Each path below is one point turned by a fixed rotation once a step. After each direction that follows a path, write how fast that rotation turns it, in degrees a step (0 if it stays still).
Each turn is a multiple of 5 degrees from 10 to 175, or 0.
Each row of a path follows its step; steps can be skipped.
Rotation 1:
step 0: [-0.59 -1.14  0.62  0.62  1.69  0.52 -1.13  1.70 -0.01  0.72 -0.62 -0.12
  1.98  1.81 -0.46  1.51 -1.05 -1.06  0.89  0.00  3.27  1.40 -1.56  0.25
  0.44 -0.77  1.53  3.49 -4.43 -1.66 -1.50 -2.25]
step 1: [ 0.00  0.90  0.83 -5.04  3.10  0.33  0.91 -0.52  0.43  0.58 -0.39 -0.64
 -0.28  2.10 -1.82  0.60 -2.11 -0.63 -2.45 -0.11  1.76 -0.07  1.38 -0.51
 -0.40 -0.58  0.81  2.99 -0.74 -2.24 -1.84  1.25]
step 2: [ 2.28  0.57  0.52 -0.48  1.58 -2.99  1.46  0.40  1.59  2.53  1.88  0.91
  0.61 -0.13 -2.49 -1.36 -1.37 -1.77  1.31  0.13 -0.03  1.41  0.47 -1.39
 -3.07 -1.45  1.46  1.77  1.27  0.68 -3.35  1.45]
step 3: [ 1.63  0.78  0.43 -1.80 -2.16 -2.48  2.05  3.42 -1.23  1.52  0.94  1.44
 -2.19  1.63 -0.33 -0.76 -0.61  1.98  2.69  0.66  0.28 -1.59 -0.24  1.26
 -1.22  2.20 -0.90  1.12  1.50 -0.71 -2.77  0.77]
step 4: [ 3.64 -1.33  1.50 -0.59 -3.78 -3.90 -0.51  0.10 -0.72  1.24 -0.29 -0.99
 -0.56  1.01  3.05 -2.45  0.52  1.75  0.36  1.57  0.72  0.50  0.55 -1.43
  1.14 -0.59 -0.40  2.17 -1.05  0.01  0.48 -0.20]
step 5: [ 0.48  0.30  2.76  1.12 -0.76 -2.00  1.53  0.15 -2.81  1.48 -1.13 -1.80
 -1.26  1.45  0.26  2.44 -1.48  1.15  0.49  0.52  1.99  2.06  0.31  2.02
  2.29 -1.29  0.93  1.93 -1.06  1.89  1.37 -3.09]
step 6: [-1.52  1.43  0.63 -0.56 -1.86 -1.77 -0.47 -1.71 -2.25  0.82 -1.46 -0.86
 -1.03  1.91 -0.60  2.63 -0.75  0.13 -4.27 -1.79 -1.79  1.20  1.99  0.60
 -1.13 -2.54  0.13  2.22 -1.77  0.18 -0.91  0.73]
step 7: [-1.01  1.72  0.97  2.19 -0.22 -1.68 -3.62  2.02 -0.21  0.14 -0.55  1.36
  0.98  1.81 -2.23  0.26  0.13 -2.54 -0.13  0.11 -0.10  0.65 -0.65  1.81
 -1.95 -3.67  1.27  1.13 -0.71 -0.34 -3.16 -0.63]
step 8: [ 0.09  0.88  1.33 -3.62 -1.63  0.10 -0.32  2.50 -1.75 -3.08  0.55  0.27
 -0.10  1.30 -2.02 -1.79 -0.27 -2.04 -1.10 -0.37  1.46 -1.83 -0.79  0.95
 -0.75 -0.76 -0.65  1.41  0.61 -3.38 -2.63 -1.47]
step 9: [ 3.99 -0.20  2.15 -2.19  0.81 -0.91  0.02 -0.11 -2.18 -0.88  1.95  0.21
  1.77  1.35 -0.71 -3.28  0.74 -0.50 -0.04  0.13  0.73  1.20 -0.24 -3.54
 -2.11 -1.40  1.43  0.56  0.93  0.06 -0.02 -2.40]
Directions:
[ 1.06  0.16 -0.12 -0.12  0.16  0.36  1.06  0.23 -0.49  0.40 -0.49  0.96
 -0.03 -0.46  1.19 -0.68  1.03  0.50  0.24 -0.98 -0.48  0.23  0.44  0.37
  1.07 -0.41 -0.20 -0.24 -0.59  0.40 -0.42 -0.74] | 60
[-0.71  0.98 -0.17  0.34  0.22  0.69  0.63  0.03  0.26  1.32  0.89 -0.85
 -0.57  0.55 -0.18  0.39  0.12 -0.32 -0.09 -0.23 -0.87  0.44  1.40 -0.49
 -0.34 -0.57  0.07 -0.58  0.49  0.60 -0.60  0.14] | 85
[ 1.11 -0.05  0.49  0.41 -0.40 -0.30 -0.26  0.68  0.55 -0.65  0.67  0.42
 -0.64 -0.76 -0.27  1.00 -0.43  0.56  0.03  0.38  0.18 -0.10  1.55  0.57
  0.03 -0.62 -0.93  0.30 -0.39  0.47  0.60  0.65] | 35
[-0.10  0.79  0.86 -0.57 -0.93  0.36  0.00  0.89  0.25  0.51  0.28 -0.10
  0.86 -0.73 -0.19 -0.95 -0.31  0.79  0.01  0.40 -0.91  0.23 -0.15 -0.09
  0.09  1.14  0.59  0.66  0.34  0.97  0.83  0.03] | 55
[-0.06 -0.12  0.06 -1.15  0.16  0.51 -0.04 -0.25 -1.13 -0.37 -0.10 -0.09
 -0.57  1.25 -0.20 -0.36  0.49  0.58 -0.71 -0.30 -0.60 -0.93  0.34 -0.32
 -0.23  0.61 -0.77  0.11 -0.85  0.21  0.41  1.41] | 145
[-0.44 -0.11  0.16 -0.40 -1.07 -0.62  0.16 -0.48 -1.05  0.22 -0.08 -0.01
  0.72  0.27 -0.16  0.36  0.60  0.11  0.09  0.80  0.07 -0.19 -0.38  0.59
  0.81 -1.46 -0.47  0.43  1.26  0.87 -0.52  0.58] | 25
